In the data rows, the value 128 means zero.
Here are some points, one per row:
98:106:71:201:138:81:154:134:138:171:102:100:121:150:107:157:116:121:72:133:185:118:47:133:97:133:141:122:141:180:163:131
175:121:166:153:108:98:163:157:99:150:87:31:131:153:136:190:117:124:178:81:146:150:135:93:122:158:49:192:141:116:102:116
81:101:96:152:109:181:150:202:180:178:148:121:91:135:128:132:83:157:136:143:123:195:184:147:154:21:90:150:132:138:107:156
147:123:164:142:165:190:125:139:95:141:153:160:106:95:93:113:110:135:131:130:115:141:153:149:123:178:164:195:150:128:150:161
175:74:7:176:116:147:162:143:178:146:255:164:169:213:123:105:107:157:158:79:170:168:128:141:126:142:137:116:155:195:103:140
141:112:136:108:169:90:163:100:159:107:136:141:147:171:59:112:158:123:114:159:144:144:40:110:142:119:105:130:0:161:146:153
64:108:59:138:122:60:91:142:132:111:131:126:61:78:135:134:102:144:60:23:78:89:140:105:122:109:179:170:153:128:196:131
111:158:131:126:167:98:132:109:168:141:95:218:186:82:88:146:37:128:134:139:93:76:163:93:193:133:140:148:130:98:198:124
154:132:149:111:145:137:109:25:206:169:122:41:39:93:135:111:129:125:157:107:154:111:150:123:107:151:127:110:132:144:124:124
56:137:124:131:184:132:161:113:108:108:183:129:121:57:131:153:133:99:135:133:134:88:153:117:125:56:104:124:208:126:40:128
173:122:177:116:101:176:60:112:150:104:187:143:92:165:82:124:160:137:151:109:132:110:109:128:128:125:95:135:155:116:142:183
161:143:89:113:222:177:95:130:174:157:143:90:155:146:144:154:146:177:118:155:151:90:132:135:146:171:70:202:87:139:114:23
90:142:83:167:127:109:103:114:91:116:99:142:112:130:94:95:127:156:137:149:177:184:32:136:146:179:117:150:170:70:123:112
88:110:146:131:129:87:124:160:125:255:143:113:127:117:144:153:121:101:137:171:113:113:100:224:117:163:129:107:133:85:134:136
139:255:96:171:101:115:212:132:171:33:135:131:68:114:96:119:125:95:68:137:44:109:107:144:141:184:93:115:101:141:113:162
149:248:138:131:100:113:93:255:80:138:99:153:165:156:113:126:154:219:158:103:130:154:145:74:169:45:234:143:132:169:149:115
89:112:125:151:124:144:56:215:193:124:124:73:204:184:71:126:206:138:88:96:86:29:137:122:116:173:125:110:109:115:135:123
113:129:175:81:139:75:59:136:168:82:132:153:135:129:100:118:119:123:205:81:164:153:179:166:110:130:161:137:140:140:132:149
149:135:94:76:130:163:72:108:133:129:148:120:71:182:81:144:165:123:130:187:112:149:105:149:130:58:166:121:175:105:105:168
191:118:74:187:137:70:107:170:103:159:62:122:96:179:135:128:84:113:151:167:118:109:97:132:142:125:207:115:108:110:100:158
81:134:150:121:141:150:170:74:104:111:142:98:118:180:180:182:164:119:202:162:131:155:135:148:122:123:141:146:112:66:145:60
170:97:123:180:235:98:126:217:127:136:129:151:95:101:197:117:198:133:58:107:121:138:120:108:84:126:79:55:153:126:151:149
167:141:104:10:84:132:138:173:96:138:111:93:123:135:106:192:96:104:173:167:172:79:129:80:151:194:128:104:154:163:154:131
57:146:53:146:154:156:171:88:133:150:162:132:163:103:195:150:201:129:106:139:172:172:113:112:182:120:116:131:138:101:181:121
149:131:199:115:132:136:171:123:149:119:96:100:175:85:98:113:140:139:112:115:185:126:131:223:113:120:104:108:168:136:153:107
166:66:137:97:89:56:97:143:94:91:139:118:138:83:117:82:121:105:118:126:125:133:155:115:104:119:75:183:74:124:152:57
106:99:109:96:150:144:126:116:113:150:76:72:167:133:89:203:116:130:148:163:90:130:104:132:160:137:127:131:88:158:185:166
126:154:111:108:142:170:139:128:90:148:70:116:143:69:160:95:101:118:171:136:143:162:115:115:117:221:152:152:71:110:165:246
177:94:83:122:103:156:131:122:118:84:113:128:39:105:173:149:147:209:36:154:134:136:125:194:156:126:133:164:98:139:140:89
168:122:88:67:151:144:130:119:130:146:124:149:152:189:192:119:110:89:96:143:149:60:120:145:89:120:105:117:54:109:113:117
159:156:143:213:124:171:93:117:139:140:117:163:162:122:141:144:154:0:118:104:91:172:116:226:134:97:163:142:131:177:157:107
168:80:139:171:94:72:147:149:109:118:122:105:85:201:179:136:1:80:111:109:114:133:124:95:155:151:129:146:98:154:102:99
140:83:126:108:142:160:108:124:163:120:47:187:126:105:118:118:124:138:130:103:94:159:149:126:142:120:25:255:104:136:171:164
144:133:125:123:201:130:134:144:119:142:104:144:133:140:51:177:91:143:81:160:131:204:163:134:0:106:134:76:138:148:120:146
130:83:104:117:125:192:98:217:183:44:119:101:124:148:98:106:65:101:99:173:130:144:133:116:120:227:146:29:136:62:83:18
134:105:168:167:147:94:87:98:188:185:78:141:73:83:109:109:160:105:138:131:144:76:67:22:135:118:140:159:139:172:110:129
132:129:145:220:115:80:149:106:156:75:56:182:119:118:160:140:164:131:148:171:128:110:120:63:112:118:107:137:187:114:72:139
120:110:147:202:102:125:68:165:141:129:137:151:198:165:154:111:58:131:123:161:100:80:174:129:123:126:0:101:143:45:178:223
156:115:129:150:150:176:159:165:91:140:81:126:129:124:72:68:188:96:188:81:157:96:194:158:106:69:152:152:110:104:69:147
79:105:127:162:110:119:114:109:113:116:164:114:230:107:126:139:175:122:82:126:133:161:66:147:134:146:168:173:145:139:128:115
114:101:149:155:64:185:129:124:148:80:144:119:172:61:81:106:135:104:153:176:146:115:87:144:109:137:46:117:153:150:136:122
255:105:101:57:135:77:136:133:131:71:133:74:133:79:109:143:172:148:96:173:115:170:126:156:151:106:126:131:160:107:131:158
143:94:97:87:125:143:211:190:111:120:124:123:144:139:150:92:151:100:171:120:108:108:68:101:139:178:85:116:213:185:124:172
146:128:117:160:82:98:126:125:145:79:109:97:140:109:75:104:219:170:130:148:152:136:116:157:141:133:106:144:139:163:129:119
28:122:145:145:59:101:120:144:140:96:178:116:98:128:167:127:141:113:207:173:114:108:90:101:119:80:134:71:72:180:188:159
159:160:193:145:162:130:85:131:145:152:142:99:141:102:147:147:64:126:96:153:116:147:66:166:147:68:92:172:23:122:26:118
159:168:165:151:59:196:99:8:27:152:126:129:192:167:188:90:49:169:46:160:109:139:164:80:109:97:124:106:169:238:164:140
80:97:158:123:122:202:138:147:151:37:125:146:107:175:139:80:123:126:144:166:113:68:175:115:114:79:151:163:126:195:87:111
167:112:124:88:41:140:95:125:149:121:147:81:155:133:170:100:122:115:62:58:136:123:112:55:114:134:167:178:135:101:143:157
167:106:127:102:146:80:159:121:133:141:129:255:156:94:145:119:156:114:139:195:160:109:84:131:184:118:121:126:130:115:35:108
68:163:156:89:92:124:147:111:113:99:117:151:154:255:159:156:190:109:107:173:150:108:97:127:73:142:110:166:163:38:152:106
118:99:105:179:150:162:131:90:39:127:153:121:120:115:141:96:150:255:150:157:9:151:106:128:119:173:119:109:99:133:91:157
159:178:119:70:141:145:107:97:177:217:148:142:106:127:111:90:78:106:97:125:104:79:102:107:179:45:76:32:192:92:187:61
50:119:108:38:106:139:53:98:82:159:69:142:154:121:161:136:146:110:91:107:129:122:76:54:110:123:127:95:128:141:0:137
127:144:138:136:228:89:210:97:128:124:188:102:131:165:93:119:160:108:73:141:126:136:205:30:129:147:156:132:123:109:155:124
95:151:151:148:214:125:149:116:124:85:49:20:120:144:111:158:95:140:161:82:139:103:110:148:138:102:82:106:143:135:78:130
83:60:193:143:109:206:160:117:225:123:165:98:146:84:61:101:92:134:51:127:98:149:147:108:174:184:196:100:107:92:61:139
132:115:134:164:208:162:162:150:14:91:130:138:138:108:117:101:76:109:132:88:134:102:138:119:154:113:126:122:125:135:139:88
118:157:125:134:165:117:140:71:201:164:102:66:160:147:121:145:110:135:121:112:130:123:146:120:128:159:210:164:144:119:115:143
134:134:188:125:78:126:152:127:188:102:141:248:132:134:114:255:109:188:130:58:170:154:120:130:113:130:143:90:47:134:117:127
98:125:88:92:121:160:179:115:105:135:152:135:144:54:96:150:111:131:102:110:122:111:121:128:128:99:135:135:119:129:123:95
168:143:130:136:115:199:118:109:66:114:110:160:79:90:158:75:172:114:124:125:158:97:162:113:98:131:195:100:37:31:190:85
177:235:152:98:149:93:39:64:67:169:127:162:196:152:148:112:136:179:141:116:142:134:140:184:115:140:81:124:138:255:148:41
124:116:155:128:25:147:150:166:131:255:125:125:93:77:101:82:195:132:153:129:101:105:112:152:70:157:157:94:73:142:97:119
109:134:143:159:109:121:167:120:133:164:120:158:67:147:165:129:179:104:130:121:160:136:212:139:98:218:100:149:115:142:165:152
122:96:73:140:89:109:101:61:130:97:0:148:114:150:73:113:155:112:116:96:151:191:190:134:208:124:119:0:135:152:132:121
73:127:136:104:176:90:102:162:48:105:143:79:138:133:130:98:82:102:170:156:99:179:97:195:158:96:152:117:102:116:148:120
128:144:150:99:153:109:82:103:118:118:170:167:60:179:114:51:86:96:153:120:179:203:109:130:135:194:119:164:186:86:91:139
223:161:127:155:53:96:188:97:121:156:160:96:218:74:187:164:131:134:175:141:92:159:182:71:129:107:133:107:137:61:57:143
57:51:151:118:124:80:142:95:117:90:120:173:118:83:176:152:118:140:123:77:107:128:168:144:103:172:167:114:173:186:144:121
124:105:120:134:129:112:98:112:115:139:168:151:48:161:113:164:147:91:110:227:98:123:153:118:166:111:165:220:140:147:134:100
177:111:182:138:151:72:77:98:75:113:212:100:102:119:109:144:171:146:112:101:163:81:91:97:111:34:115:112:144:78:156:169
115:114:137:177:43:156:175:109:99:162:103:129:99:155:48:145:100:152:106:0:138:205:75:154:165:86:133:125:172:31:161:83
57:182:144:85:105:135:101:209:152:110:98:144:123:75:165:132:99:168:89:150:187:144:122:114:104:106:109:147:122:71:159:134
119:146:18:115:143:190:122:82:135:177:120:183:106:166:88:124:127:141:207:87:99:107:135:96:108:109:91:123:84:107:121:152
113:177:152:159:145:95:156:107:201:128:115:93:163:152:179:0:91:193:184:163:236:148:141:109:116:65:165:143:118:165:167:106
125:98:201:122:149:61:142:134:128:160:156:145:135:119:135:109:136:159:98:196:142:146:173:155:200:173:156:30:115:117:156:150
76:133:155:147:88:67:140:113:31:151:179:123:95:153:65:118:129:122:102:106:142:100:206:124:125:155:64:134:91:103:72:81
113:114:160:104:153:156:143:174:117:150:107:114:129:201:202:150:211:123:97:90:120:140:205:132:255:111:107:101:102:156:97:140
157:115:85:140:102:142:156:169:132:115:130:131:156:85:170:136:121:90:174:133:158:110:91:97:71:122:131:142:129:132:161:21
87:102:94:35:92:88:221:133:123:139:144:119:112:96:56:119:102:109:138:165:85:167:157:97:117:84:116:127:135:178:177:131
120:110:127:121:126:72:103:111:182:105:143:132:123:129:139:108:155:145:213:103:0:137:124:142:87:152:145:113:148:84:124:43
95:190:103:53:160:85:113:161:144:139:209:143:138:101:178:69:132:107:121:26:143:153:115:148:121:182:112:143:108:139:74:173
159:102:146:78:163:155:155:115:205:114:79:138:147:143:237:130:127:135:144:106:67:203:116:144:101:97:166:130:160:95:149:130
143:131:101:172:171:162:45:132:94:118:149:140:206:100:65:186:134:108:163:153:144:129:165:65:150:169:181:147:167:115:133:135
133:107:104:117:120:136:101:74:110:17:170:86:149:114:161:145:129:60:142:83:148:123:124:126:125:90:144:72:50:130:138:214
121:139:133:103:75:113:125:159:115:158:96:113:119:135:132:118:137:98:55:187:117:147:177:184:119:120:145:178:184:142:92:186
119:164:108:166:123:182:51:158:132:118:174:91:23:43:181:226:112:136:184:155:163:147:161:136:157:163:122:80:149:175:136:115
138:112:69:127:107:96:162:83:128:97:118:143:140:129:150:137:70:188:140:119:165:0:145:255:122:126:183:143:154:94:105:182
163:132:255:102:153:195:205:151:89:135:134:159:93:165:127:137:114:162:141:78:105:75:28:122:148:142:164:115:187:179:175:137
Along one direction, these points spread out more than along any other. Take the direction at right angles to it along which they spread out most. Go by this last direction. For each point below, how far along it does it lie, from 0 to 99? 50 is the average, and the first point above lies past it. One standard deviation of the points above along it is 16.
159:168:165:151:59:196:99:8:27:152:126:129:192:167:188:90:49:169:46:160:109:139:164:80:109:97:124:106:169:238:164:140 88
167:106:127:102:146:80:159:121:133:141:129:255:156:94:145:119:156:114:139:195:160:109:84:131:184:118:121:126:130:115:35:108 24
56:137:124:131:184:132:161:113:108:108:183:129:121:57:131:153:133:99:135:133:134:88:153:117:125:56:104:124:208:126:40:128 50
57:146:53:146:154:156:171:88:133:150:162:132:163:103:195:150:201:129:106:139:172:172:113:112:182:120:116:131:138:101:181:121 54
95:151:151:148:214:125:149:116:124:85:49:20:120:144:111:158:95:140:161:82:139:103:110:148:138:102:82:106:143:135:78:130 36
81:134:150:121:141:150:170:74:104:111:142:98:118:180:180:182:164:119:202:162:131:155:135:148:122:123:141:146:112:66:145:60 35
111:158:131:126:167:98:132:109:168:141:95:218:186:82:88:146:37:128:134:139:93:76:163:93:193:133:140:148:130:98:198:124 64
88:110:146:131:129:87:124:160:125:255:143:113:127:117:144:153:121:101:137:171:113:113:100:224:117:163:129:107:133:85:134:136 36
119:164:108:166:123:182:51:158:132:118:174:91:23:43:181:226:112:136:184:155:163:147:161:136:157:163:122:80:149:175:136:115 57
191:118:74:187:137:70:107:170:103:159:62:122:96:179:135:128:84:113:151:167:118:109:97:132:142:125:207:115:108:110:100:158 43
120:110:127:121:126:72:103:111:182:105:143:132:123:129:139:108:155:145:213:103:0:137:124:142:87:152:145:113:148:84:124:43 42
57:51:151:118:124:80:142:95:117:90:120:173:118:83:176:152:118:140:123:77:107:128:168:144:103:172:167:114:173:186:144:121 84
89:112:125:151:124:144:56:215:193:124:124:73:204:184:71:126:206:138:88:96:86:29:137:122:116:173:125:110:109:115:135:123 26
177:94:83:122:103:156:131:122:118:84:113:128:39:105:173:149:147:209:36:154:134:136:125:194:156:126:133:164:98:139:140:89 53
157:115:85:140:102:142:156:169:132:115:130:131:156:85:170:136:121:90:174:133:158:110:91:97:71:122:131:142:129:132:161:21 36
